The rows below come in pairs that one turn or mirror swaps. Which row does each named row swap with?
The rows were stretched afterwards, more along some directions than others.
suf: | -28.5 |  -1.2 |   2.9 |   3.4 |  -5.7 |  -0.5 |  12.4 |  -6.3 |   6.5 |  10.2 |   3.7 |  -9.1 | -17.7 | -30.5 |   3.5 |   5.9 | -13.8 | -16.0 |  -1.7 |   9.4 |
Satev: |  -4.6 |   5.9 |  -0.3 |   4.4 |  13.0 |  -9.1 |   9.6 |  -8.6 |   0.9 |   2.7 |  15.2 |  -9.5 | -26.8 | -15.2 |  10.2 |   8.1 | -16.2 | -25.1 |   5.4 | -12.2 |
gime: | -28.4 |   2.8 |  -1.7 |   1.1 |   3.7 |  -3.0 |  11.4 |   2.7 |   1.4 |   9.5 |  12.0 |  -7.7 | -14.8 | -30.7 |   1.3 |   5.4 | -13.3 | -10.6 |  -7.9 |   8.7 |
tek: | -31.2 |  -2.4 |   3.0 |   3.0 |  -3.6 |   4.1 |  17.1 |   7.2 |   5.2 |   8.4 |  -0.8 |  -6.9 | -16.0 | -31.1 |  -5.0 |   5.1 | -19.0 |  -6.1 |  -0.1 |   6.7 |
Bif: | -10.5 |  -2.8 |   6.8 |   6.6 |  -2.3 |  -4.0 |  10.4 |  -5.3 |  12.4 |  11.4 | -28.4 |   0.7 |  -1.5 | -12.6 | -16.3 |   9.3 |  -8.3 |  -7.3 |   6.5 |  19.4 |
mul: | -13.8 |  29.4 | -10.3 |  -8.9 |  21.0 | -23.6 |  13.9 | -12.8 |  14.5 |   3.9 |  -8.1 |  -7.7 | -23.5 |  -4.4 |   2.1 |   9.2 | -20.2 | -42.1 |  -0.2 |  15.1 |
sefo: | -46.1 |  11.6 |  -2.5 | -10.1 |  11.7 | -16.5 |   9.6 |   3.3 |   0.3 |  12.5 | -11.4 | -19.9 |  -7.3 |   2.7 |  -3.9 |  11.8 | -16.6 | -20.3 | -13.6 |  14.4 |
nivak: | -18.6 |  15.6 |  -9.4 |  -2.9 |  22.0 |  -3.2 |  19.0 |   6.1 |  -6.5 |   9.2 |  -8.3 | -20.2 | -15.9 | -13.7 |  -8.8 |  -3.5 |  -9.9 | -22.8 |  -9.9 |  16.7 |
kodo: |  -1.0 |  22.9 |  -4.1 |  -3.6 |  13.1 | -23.3 |   2.5 | -12.4 |   6.5 |  10.1 | -22.9 | -10.1 | -12.9 |   6.1 |  -1.7 |   8.9 | -12.0 | -38.3 |   4.8 |   2.9 |
pera: |  -0.3 |  27.8 |  -1.0 | -10.1 |  12.5 | -26.9 |  10.0 |   0.1 |  10.9 |   4.3 | -14.9 |  -7.3 | -18.7 |  -0.8 |  -7.0 |  10.5 |  -9.4 | -35.9 |  -3.6 |   3.0 |
Kunel: | -16.2 |  -0.6 |  13.3 |   1.8 |   3.0 |   0.9 |   7.0 |   9.5 |   7.9 |   4.5 | -18.6 |   3.3 |  -9.3 | -16.3 | -24.2 |  10.7 |  -6.8 |  -3.9 |   6.7 |  16.3 |
Voru: |  -9.8 |  -2.3 |   1.6 |   6.5 |   3.2 |   4.7 |   7.9 |   3.6 |   2.5 |   7.5 | -23.4 |  -0.5 |  -1.6 |  -7.5 | -19.6 |   1.7 |  -7.9 |  -1.7 |  11.1 |  18.1 |
sev: | -16.6 |  13.4 |  -0.6 |   1.5 |   0.2 |  -9.6 |  -1.6 |  -3.4 |  -7.8 |   1.1 |  -0.8 | -13.0 | -21.3 | -15.7 |  -2.9 |   5.4 | -18.7 | -26.0 |  12.5 |  -6.6 |
varaz: | -37.0 |   4.7 |  -6.4 |  -5.2 |   5.3 |  -5.9 |   5.2 |   2.5 |  -0.9 |  13.0 |  -3.8 | -21.2 |  -3.2 |  10.2 |   0.3 |   2.7 |  -3.6 | -18.2 | -18.5 |  11.9 |
Dun: | -11.5 |   5.5 |   5.9 |   4.8 |   0.8 |  -2.6 |  13.8 |   5.8 |  11.0 |   8.0 | -30.5 |  -3.4 |  -8.1 | -20.4 | -20.3 |   9.5 | -14.6 |  -9.1 |  15.5 |  10.5 |
lisi: | -16.1 | -15.8 |   8.8 |   6.2 |   7.9 |   2.9 |  19.3 |  -1.2 |  16.1 |   4.6 |   3.7 | -15.1 | -19.3 | -13.1 |   4.4 |   7.7 |  -8.3 |  -6.9 |  -7.4 |  -6.3 |
sevi: |   6.3 |  16.6 | -10.2 |  -3.7 |  14.3 | -21.9 |  17.0 | -14.0 |  16.5 |   8.5 |  -7.9 |  -7.8 | -15.6 |   1.9 |   6.4 |   5.1 | -10.1 | -35.7 |  -4.7 |  11.2 |
datar: | -16.1 |   0.5 |   4.1 |   6.2 |  -0.3 |  -2.4 |  17.5 |  -0.3 |  11.3 |   8.1 | -30.4 |  -1.5 |  -7.0 |  -5.9 | -21.1 |   3.0 | -12.7 |  -3.1 |   8.8 |   7.9 |
ganup: | -24.5 | -12.9 |  11.0 |   2.1 |  13.2 |  -8.2 |  18.9 |  -9.8 |  14.8 |   8.9 |  -0.9 | -12.7 | -17.7 |  -0.5 |   5.2 |  18.8 | -16.0 | -18.3 |  -2.7 |   4.2 |
Furu: | -31.4 |  20.2 |  -3.8 |  -5.6 |  12.9 |  -5.1 |   8.2 |   3.4 |   6.7 |   9.5 |  -5.6 | -33.9 | -10.2 |  -1.1 |   7.2 |   5.9 | -10.8 | -32.2 | -24.1 |  19.9 |
Kav: | -41.7 |  14.2 |   0.5 |  -2.5 |   8.7 |  -2.1 |  -2.2 |  -0.1 |  -2.8 |   8.7 |  -0.6 | -29.3 | -12.9 | -11.0 |   6.8 |   3.8 |  -7.2 | -21.7 |  -5.1 |  11.2 |
Mito: | -10.1 |  12.8 |  -0.3 |   3.6 |  -2.5 |  -1.5 |   4.5 |   2.9 |   6.2 |  -0.4 | -21.0 |   0.4 |  -9.0 | -11.5 | -17.6 |   4.0 | -16.2 | -14.5 |  15.8 |  21.9 |
purob: | -31.5 |   7.0 |   2.8 |   4.3 |   1.0 |   3.7 |   0.6 |   4.4 |  -5.5 |  12.1 |   1.5 | -17.0 | -15.4 | -28.1 |   3.2 |   5.2 | -14.8 | -25.4 |   4.0 |   7.5 |
leki: |   0.8 |  15.5 |  -5.4 |   7.4 |   4.8 |  -9.8 |  17.1 | -16.0 |   2.7 |  -5.1 |   7.5 |  -9.4 | -24.7 |  -8.6 |  11.3 |   3.7 | -18.3 | -34.2 |   6.2 |   1.3 |
revaz: |  -3.7 |   9.9 |   3.1 |  10.1 |  -3.9 |   0.2 |   9.6 |  -4.0 |   9.1 |   6.9 | -28.8 |   2.4 | -12.3 | -15.1 | -16.8 |   5.3 | -12.6 | -11.1 |  13.8 |  11.0 |
gedan: | -24.2 |   3.6 |   1.1 |   0.0 |  -5.4 |  -7.4 |  13.0 |  -1.6 |   4.9 |   5.6 |   6.6 |  -7.1 | -17.2 | -31.9 |   1.6 |   4.0 | -14.0 | -20.3 |  -3.1 |   2.7 |
Bavo: |  -8.8 |   2.2 |   6.2 |   6.0 |   4.1 |   1.1 |  12.0 |   2.3 |  15.4 |   3.0 | -19.9 |   3.7 | -13.9 | -13.8 | -13.6 |   8.8 | -10.7 |  -9.6 |  11.0 |  18.9 |
Tomer: |  -8.3 |  -7.2 |  13.5 |  10.3 |  11.0 |  11.6 |  16.4 |   0.0 |  11.7 |   1.8 |  -4.8 | -22.8 | -14.1 |  -3.2 |   5.5 |   7.2 |  -7.5 | -18.5 |  -4.0 |  -0.4 |
boted: | -51.6 |  15.2 |  -7.2 |  -7.7 |   8.6 | -13.8 |   5.9 |  -1.9 |  -1.6 |  11.6 |  -3.9 | -26.5 | -11.6 |  -0.9 |   1.9 |   8.4 | -18.5 | -25.1 |  -9.7 |  13.0 |
vado: | -11.9 | -10.3 |  10.5 |   7.3 |   3.0 |   0.3 |  21.3 | -10.5 |  11.7 |   6.3 |  -4.6 | -24.1 | -12.3 |  -9.9 |   6.1 |   8.7 | -14.0 | -19.0 |  -1.2 |   5.6 |
kiner: | -11.3 |  -7.6 |   2.3 |   7.6 |  16.2 |   5.0 |  16.8 |  -4.3 |  11.1 |   9.8 |   8.2 | -14.9 | -20.5 | -10.3 |   2.2 |  17.5 |  -2.0 |  -9.9 |  -7.5 |  -2.0 |
redat: |   3.9 |  24.5 |  -5.0 |   0.4 |   8.6 | -19.2 |  13.8 | -16.0 |  18.3 |   9.8 | -14.0 |  -4.7 | -24.5 |  -8.9 |   6.0 |   7.6 | -13.7 | -41.0 |   0.8 |   2.8 |
disi: |   3.4 |  10.1 |   6.2 |   9.3 |  -3.4 |   2.4 |  11.9 |   0.1 |   9.3 |   1.5 | -35.2 |  -5.2 |  -6.8 | -15.1 | -13.9 |  -1.3 |  -8.5 | -13.7 |  14.8 |  12.3 |
ros: | -35.7 |  13.3 |  -7.9 |  -8.1 |  11.8 | -10.1 |  10.1 |   4.9 |   3.1 |   5.5 |  -0.5 | -22.4 | -14.5 |  -4.1 |   1.0 |   1.5 | -11.2 | -17.0 | -20.1 |   5.0 |
madog: | -15.1 |  16.4 |  -7.2 |  -3.9 |  14.4 | -16.1 |  16.2 | -13.0 |   8.4 |   2.2 |  14.4 | -12.1 | -33.9 | -10.5 |  15.6 |   7.8 | -25.0 | -37.9 |  -2.0 |  -3.2 |
kam: |  -1.7 |  24.0 |  -4.4 |  -5.6 |   8.7 | -17.4 |  10.2 |  -3.1 |  13.7 |   3.6 |  -8.9 |  -5.6 | -19.2 |  -8.7 |   3.6 |   4.1 | -14.8 | -41.5 |   4.8 |   4.9 |
lumi: |  10.1 |  22.6 |  -1.5 |  -5.9 |   5.8 | -11.2 |  11.5 |   5.1 |  11.1 |   4.7 | -19.8 | -11.1 | -13.1 |  -5.0 |   0.1 |   1.5 |  -6.7 | -33.0 |   0.3 |   2.1 |
fup: |  -4.8 |  11.4 |   2.0 |   7.2 |  -2.0 |  -7.4 |  21.0 |  -2.3 |  13.7 |  -1.3 | -24.9 |   3.3 | -11.0 | -13.8 | -19.2 |   0.0 | -13.6 | -10.4 |   8.3 |  17.2 |
nim: |  -9.3 |  16.1 |  -3.1 |   2.4 |   1.2 | -11.0 |   6.8 | -11.1 |  -3.5 |   1.4 |  -2.5 | -13.4 | -23.7 |  -8.9 |   4.1 |   4.0 | -17.5 | -28.7 |  10.1 |  -8.5 |
Tuli: | -28.2 |  17.0 | -13.5 |  -3.7 |  10.5 |  -6.3 |  15.4 |   5.7 |   2.5 |  11.1 |  -2.7 | -19.4 |  -8.8 |  -7.6 |  -7.0 |  10.5 |  -2.2 |  -9.0 | -23.2 |  13.7 |
fuf: | -31.8 |  19.1 | -14.0 |  -9.8 |  15.4 |  -3.6 |  19.3 |   8.7 |   2.7 |   7.1 |  -4.1 | -18.0 | -18.2 | -17.0 |  -6.0 |   5.1 | -18.4 | -25.5 | -18.3 |  22.9 |
sozo: |  -2.8 |  31.8 |  -8.3 |  -7.0 |  16.5 | -21.1 |  10.1 |  -2.5 |  10.4 |   1.0 | -16.4 |  -5.0 | -21.1 |   3.3 |  -0.6 |   4.8 | -12.8 | -38.2 |   2.4 |   6.1 |
kurut: |  -6.4 |  -0.9 |   6.7 |   9.7 |   6.4 |  -1.4 |  18.4 | -15.6 |  12.0 |  -4.4 |   5.0 | -17.5 | -20.1 |  -5.9 |  13.1 |   5.0 |  -6.5 | -17.6 |   4.0 |  -2.3 |
Vava: | -23.8 | -11.5 |   6.3 |   6.6 |   4.5 |  -5.2 |  23.9 | -13.2 |  15.8 |   5.2 |   3.5 | -14.9 | -17.9 |  -6.4 |   8.4 |  12.5 | -15.5 | -16.7 |  -0.5 |   1.2 |
Talu: |  -5.0 |  21.3 |   2.1 |  -2.0 |  15.6 | -19.1 |   8.2 |  -7.3 |  14.0 |   9.1 | -12.4 | -11.0 | -25.9 |  -9.2 |   2.5 |   6.0 | -15.0 | -43.7 |   6.2 |  -1.5 |
fikur: | -26.3 | -10.8 |   6.8 |  -2.3 |   5.0 |  -6.8 |  21.6 | -10.0 |  19.1 |   3.3 |   9.6 |  -2.7 | -15.8 | -12.5 |   3.9 |  15.2 | -19.1 |  -4.4 |  -1.4 |   1.9 |
litad: |  12.0 |  -6.9 |   1.5 |  10.5 |  16.3 |   1.0 |  37.2 |  -6.3 |  11.5 |   3.1 |  -3.6 | -10.9 | -21.6 | -17.2 |  -2.7 |   1.7 |  -8.0 | -16.1 |  -1.5 |   6.5 |
debom: | -10.3 |  16.3 |  -6.7 |  -4.8 |  11.9 | -26.4 |  21.4 | -18.5 |  26.3 |  13.2 | -11.9 | -10.9 | -21.6 |  -0.2 |   5.1 |   9.9 | -16.5 | -36.6 |  -9.2 |  11.3 |
lepad: |   0.3 |  25.9 |  -2.2 |  -1.3 |  16.1 | -12.8 |   4.6 | -14.2 |  11.4 |   3.8 | -16.4 | -13.7 | -22.5 |  -4.0 |   7.4 |   2.4 | -13.0 | -45.5 |   6.1 |  10.8 |
zofor: |  -8.4 | -14.5 |   2.5 |   8.8 |  -2.5 |  -2.2 |  18.0 | -10.2 |  13.8 |   6.5 |  -3.9 | -13.8 |  -7.7 |   9.5 |   0.9 |   9.6 |  -4.5 |  -8.6 |  -7.2 |   8.9 |
Nifud: | -50.3 |  13.7 |  -2.5 | -16.3 |   8.1 | -18.4 |  -1.7 |   1.8 |   5.7 |  18.2 |   0.3 | -22.6 | -12.5 | -10.8 |   2.2 |  17.8 | -22.2 | -20.3 |  -8.9 |   8.5 |
Suzot: |  -7.8 |   5.5 |   3.0 |   2.1 |   6.2 |   8.2 |   4.6 |  -0.4 |   8.1 |  -0.7 | -12.6 |  -1.4 | -12.0 |  -7.7 | -10.7 |   3.7 | -11.0 | -12.8 |   7.1 |  29.5 |
zus: |  -3.2 |   0.1 |   0.3 |   3.4 |  10.9 |   4.2 |  25.5 |   6.7 |   8.4 |   3.7 |  -9.6 | -14.2 | -21.6 | -17.8 |  -6.0 |   8.6 | -15.6 | -19.0 |   0.4 |  -1.5 |
luf: |  -0.6 |  28.0 | -12.0 |  -5.7 |   9.0 | -20.5 |   5.8 | -10.8 |  10.6 |   6.9 | -12.0 |  -5.7 | -15.9 |  -6.6 |   0.7 |   8.5 | -12.1 | -37.8 |   3.4 |   8.9 |
bom: |  -6.7 |   6.4 |   0.4 |   6.1 |  -4.7 |   1.6 |   2.9 |   1.2 |   5.2 |   6.7 | -25.2 |   1.6 |  -4.2 | -18.4 | -20.0 |   8.1 |  -9.8 |  -6.8 |  17.1 |  15.1 |
mosib: | -41.2 |  12.6 |  -1.4 |  -7.4 |  12.1 |  -5.8 |   6.5 |  -1.6 |  -4.0 |  10.8 |  -3.9 | -31.7 |  -9.3 |  -4.9 |   4.7 |   2.5 | -15.7 | -29.4 | -12.4 |  14.5 |

Suzot swaps with lumi
Satev swaps with gime
leki swaps with purob
mul swaps with Dun
suf swaps with nim
revaz swaps with redat
Mito swaps with kam
pera swaps with Kunel
ros swaps with lisi
sevi swaps with Voru
debom swaps with datar
kiner swaps with Tuli
gedan swaps with sev
Bif swaps with kodo
kurut swaps with Kav
Nifud swaps with fikur

